Here are some points:
 25| 46| 19|-17| -1| 14|  6|-36|-41|-26|-37| -3|-32| 27|-26|-38|-26|-38|  3|-14|-22|-22|-19|-15
-17|-36|-23| 37| -8| -9| 18| 42| 94| 47| 69|-21| 55|-37|-26| 30|-25| 93|-46|-32|-18|-15|127| -3
-15| 13|-45|-50|-40|-22|  5| 60| -6| -7| 23|  7| -3| -2| 25|-33| 46|-19| -9|-46| 40|-33|-34| 50
-24|-23| 21|-27| 78|-40|  9| 31|-13|-21|  6| 50|-20| -3| 15|-23|-28|-30| 12|-19|  9| 94|-40|-13
 38|-28|-19| 63|-11|-51|-21| 42| 53| 28| 59|-39|-11|-38| 36| 21|-21|-23|-18| -7|-25| 12| 42| 75
-34|-26|-52|-30|-49| 12| -8| -7| 34| 30| 25| 40|109|-25|-36|-15| 33|127|-16|-36| 25|-26| -2| -1
 -2|-32|-27|-49|-44| -1|-39|  8|-21| 35|-15|-37| 19|  4|-12|-17| 64|-14|-34|-38|  5|-32| -8|  7
 -2| -9|-45| 17| -6|-13|-21|-33| 14| 75| 32| -7| 18|-37|-40|  2|-43|-11|-40| -5|-41| -1| 48| 24
-34|-31|-43|-16|-42| 26| 58|-14| 12| 24| 52| 18| 97|-38|  0|  3| 63| 53|-24|-32|  0|-43|-10|  7
 88| -8|-13|-45|-30|-27| 32|  2| 16| 45|-11| 56|-45|-36|-48| 58| 27| 34|-35|  0|-29|-36| 41|-36
  3|127|-19| 58| 25|-31|-36| -3| -3|  3|  4|-39|-30|-42|-15|-36|-46|-34|-18|-33|-51|127| 17| 30
 71|-28| 12|-49|-33|  0|-50| 35|  3| 10| -4| 33|-21| 16|-25| 47| 78|-21| 11|  5| 56|-39| 11|-33
-41| 13| 44| 16| 69|  8|-37|-26|-50|-50|-45|-14| -3|127| 85|-19|-32|-50| 97| 61|-17| 33|-43|-10
 52| -6|  4|-15|-20|-31|-41| -1| 25| -8|  0|  9|-11| -9|-38|-10|-14|-27|-12| -8|-16|-30| 42|-19
Then 20 other points, each followed by its number:
 38| 32| 36|-20| 28| -2|-38|-32|-32|-26|-35| 26|  9| 20|-15|-41|-13|-37| 12|  3| 66|-15|-44|-28 0
  5| 21|-45| 36| -1|-33| 56|-17| 39|119|118| 35|-30|-42|-35| 33|-35|-28|-42|-37|-37|-32|105| 91 1
-41|122|-16|-32| 22|102|-31|-41|-36|-33|-46| -5|-20| 47|127|-40|-34| -7| 95| 41| 14|  2|-42|  2 2
-36|-43| -8| 51| 76|-17|  4| 24| 13| 17| 51|-38|-11|-15|-15| 67|-45|-33|-38| -4|-45|  8| 75| 48 3
-37| 15|-35|126|-21|-46|-21|  4|-15|-36| -7|-47| 35| 17| 42|-22|-24|-31| 43| 16|-17| 75|-25| -9 4
-35|-27| 34|-24|101|-35| -7| 57|-20|-26| -4| 12|-26|  0| 22|-40|-25|-33| 33|-20| 22|127|-34|-18 5
 29|-11|-11| 37|-15|-51|-38|  8| 23| 53| 10|-29| -6| -7|-26| 47| -9|-15| -8| 65|-35| -9| 43|-25 6
-49| -9|-20|  1|  6| 12| 25|-12|-36|-49|  1|-39|-22| 47| 64|-22|-20|-40| -3|  8|-22|-18|-33| -9 7
 53|-18|-22| 26|-25| -1|127|-25|-20| 21| 36|-17|-24|-35|-26| 42| -3|-41|-38|  1|-38|-27|  7| -4 8
-20| 40| 32|  3|  6|  2|-19|-30|-40|-26|-46|-27|-34| 26|  1|-37|-30|-40| 91| 63|-13| -1|-44|-22 9
 48|-19|  5|-30|-31| -5|  2| -1| 74| 46| 52| 47|-13|  8| -8|112| 44|  8|-45|-13| -4|-34| 30| 48 10
-35|-30| 64|127| 51|-33|-10|-45|-35| 16| 13| -6| 32|-24|-51|-10|-42|-37|-37|127|-38| 18| 46|-41 11
  3|-36| -2|-11| -2|127|-30|  7| -8|-17|-30|-14| 21|-24|  0|-21| 10| -7|  5|-31|109|-35|-13| 14 12
127| 30|-41|-25|-12|-17| 89|-11| 26| 86|  6|-15|-49|-52|-42| 44|-18| 22|-47|-13|-42|-21| 33| 12 13
-41|  3|-29| -7|-35| -8| 13|-38| -9|  2|-11|-31| 32|-26|-36|-43|-13| 10| -3| -4|-22|-29|-20|-10 14
-12| 68|-12|-22|-18|-27|-34|-14|-26|-28|-38|-34|-19| -3| 26|-30|  1|  3|  2|-21|-12| 24|-26|-20 15
-43|-25| -4|  3| -8|-32|-27|-22|-44|-50|-45|-49| -6|106|127|-41|  6|-37| 65| 23| -6| -1|-44|-16 16
127| -9|-15| -7|-37|-24|-36| -4|  1|-12|-23| 12| 11| 21|-22| -3|  7|-17| 22| 17|  7|-29|  7|-35 17
 -1| 12| -3|127| 82|-43|  1|-41| 18|-11| 23|  0|-35|-45|-41|-29|-52| -9|  8| 73|-26| 25|  4|-45 18
-48|-28|103|-23| 10|-26|-27|-20|-45|-49|-46|-54|-33| 81|126|-42|-14|-42| 77| 22|  7| -7|-47|-48 19
Which two of these numbered points are nearest to each point below, looking only along the 3 directions in which the first points spread most? Their numbers follow each, nearest first.
-28| -5|-40| 90|-30|-41|120|-31|-21|-19| 46|-46| 24| -1| -7|-22|-20|-50| -6|  1|-36|  1|-20| 13 > 11 14
-11|-47|-25|-44|-36|-18|-38| 32|-15| 17|-14|  1| 42| 50|-15| 28|120|  6| -9|-13| 42|-47|  8|-27 > 12 14
 63| -2|-13|-46|-40|-37|-37| 91| 13| 22| -9|-24|-20| 22| -5| 57| 99| -7|  2|-36| 27|-43| -5|-11 > 17 10
-29|127|-18|-21| 17|  9|-10|-20|-14|-16|-40|-31|-43|-22| 33|-45|-39|-26| 31|-30|-39| 20|-23| 60 > 5 4
 -5| 40| -1|  8|  9|-27| -1|-13|-22|-16|-10|127| 29|-28|-36|-22|-28|-36| 14|-24| 21| 68|-44|-34 > 15 7
 -9|  9|  9| 26| 25| -4|-36|-34|-27|-22|-37|-27|-19| 22| -2|-34|-19|-40|108| 32|-10| 11|-34| -5 > 9 5
-47|-36| 42|-20| -1| 16|-21|-28|-41|-51|-45|-46|-16| 80| 87|-45|-19|-23| 56| 13| 31|-35|-44|-49 > 16 19
  0|-36|-27|-45|-24| 10| 30| 26| 72| 41| 69| 89|-24|  3| -3|127| 46| 20|-41|  8|  0|-41| 22| 48 > 10 8
-32| 21| -9|-37| 30|103|-17|-29|-36|-33|-42| -7|-28|  5| 79|-26|-28| -8| 26| -7|-22| 13|-37|  2 > 7 16
-37|-53| 32|  3|-20| 27|-21| 46| 30|-20|-20| -6| 14| 24|-13| 16| 22| 39|-25|-37|  7|  3| 47| 33 > 14 12
 49|-24|-47| 95|-20|-40| -3|-10| 54| 52| 54|-14| 33|-44|-21| 30|-34| -7|-31| -9|-32|-23| 56|-13 > 1 3
